In the rows, zero is written as 128.
Named turns come first, each shown by rows before and after it. Which turns, in which order, take the first row of each pair that follows to the second? Write the first one first, as in the answered first pair.
A (before => after):
[129 160 123 138 122 126 156 153 136] => [135 120 125 117 126 134 152 169 118]
[145 138 114  73 149 143 194 127 105] => [141 168 117  87 148 140 195 115 114]
[135 166 121 132 118 128 155 121 137] => [137 113 106 116 116 127 158 149 127]
D (before => after):
[107 141  73 148 128 118 196 161  85] => [121  83 111 119 141 144 156 167  48]
[138 112 144 129 135 116 117 141 133] => [139 139 153 132 139 120 119 127 132]
[133 154 159 121 136 149 123 116 119] => [121 161 116 139 119 122 151 133 148]
[132  88 117 108 128 137 123 153 129] => [138 138 155 105 144 154 114 117 118]
B (before => after):
[121 117  88 112 121 125 179 142 137] => [118 101  86 120 115 121 167 149 141]
[154 103 192 132 163 168  68  98 112] => [155 113 194 133 165 168  71  94 112]
[141 158 160 119 149 142 118  97 118] => [146 145 157 103 153 146 130 104 107]
[125 122  49 136  99  94 171 169 181] => [123 129  52 146  97  92 163 165 186]
Pairs:
Each pair is two turns apart.
[129 146 124 162 112 145  95 109 140] => [137 109 134 143 119 155  84 119 121] => A D
[143 163 125 125 135 129 142 115 102] => [146 119 111 110 132 128 145 139  94] => A A
[122 179 117 135 119 132 148 111 141] => [138  97 138  94 130 154 123 134 100] => A D
[120 190 109 133 134 113 184 110 137] => [112  77  83 144 112  97 146 162 144] => D B
[155 144 161  78 134 135 129 111 145] => [156 105 153  73 132 133 123 129 141] => B B
[103 203 151 145 129 116 132 101 135] => [117  67 156 100 133 133  99 153  93] => A D
[140 123 144 111 133 149 111  92 113] => [128  91  93 125 113 123 132 125 137] => A A
[131 135 103 127 119 115 128 161 159] => [144 163 148 104 141 144 117 132 130] => A D
[105 124 137 179 121 132  72 128 172] => [115 199 148 153 142 147 121  98 156] => B B
[131 116  97 106 125 118 156 102 119] => [136 104 123  99 132 132 129  95 105] => B D
[116 151 156 137 140 139  98 106 157] => [122  81 139 114 138 139  99 141 142] => A A
[161  73  65  91 128 133 168 121  97] => [153 173  67 121 128 124 190  82 123] => A D
[117 199 164 158 132 142 112  91 138] => [125  52 144 125 125 143  85 155 111] => A D
[107 118  77 135 114  93 166 155 151] => [124 171 179 130 144 140 102  93 114] => D A
[150 207 152  87 154 173 152  92  95] => [149  93  86  57 141 155 180 164  89] => D A
[111 151 110 185 113 113  94 132 137] => [125 104 139 158 126 136  66 137 105] => D A
[128 110  80 104 118 114 150 156 138] => [131 192 127 119 131 131 135 104 137] => A A
[ 94 163 122 166 124 146 154 110 142] => [104 150 114 127 136 156 185 119 119] => B B
[133  97 119 125  96 124 141 152 109] => [125 165 130 151  95 120 142 120 128] => A A
[117 186 130 176 117 115 106 110 174] => [142  92 176 113 141 158  68 130 109] => A D
[121 155 133 159 112 121 122 111 160] => [119 127 122 163 106 114 117 126 164] => D B
[114 140 117 166  98 111 110 128 160] => [118 127 136 163 102 121  86 124 150] => D B
[146  79  47  71 156 137 207 180 113] => [134 240  85 129 159 134 203  99 151] => A A
[120 112 141 156 134 117  86 158 129] => [114 130 127 169 127 107  99 156 144] => D A
[122  97 120 146 143 103  92 171 153] => [118 161 134 165 146 104  95 141 163] => B B
[136 210 164 174 103 165 137  99 123] => [147  51 147 133  98 171 106 169  91] => A D
[163 134 172  95 163 151 113  85  66] => [127  72  59 152 110  80 139 154 140] => A D
[132 156 165 143 120 131  87 105 133] => [125  90 119 145 102 109  96 150 147] => D D
[127 148  75 106 123  99 221 124 114] => [128  30  96 109 112 106 142 159  97] => D B
[115 170 115 136 139 121 158 120 135] => [130 127 144  98 155 147 140 126  97] => A A
[132 104 159 133 122 134  75 121 117] => [125 176 146 149 120 124 107  98 138] => A B
[145 110 112  81 139 138 174 140 106] => [140 178 119 107 139 134 178 110 125] => D A
[122 128 134 137 121 126 105 127 115] => [119 122 117 138 116 116 117 138 123] => D A
[133 135 125 115 130 131 144 113  95] => [131 151 127 128 127 127 141 104 103] => B A
[117 133 124 196 108 136 173  82 130] => [136  82 161 155 127 167 149  87  85] => A D
[148 129 116 127 127 119 131 132 142] => [152 140 133 123 132 127 124 120 135] => A A
[127 125 129 115 194 131 167 131  78] => [118 145 106 130 186 117 186 134  98] => D A
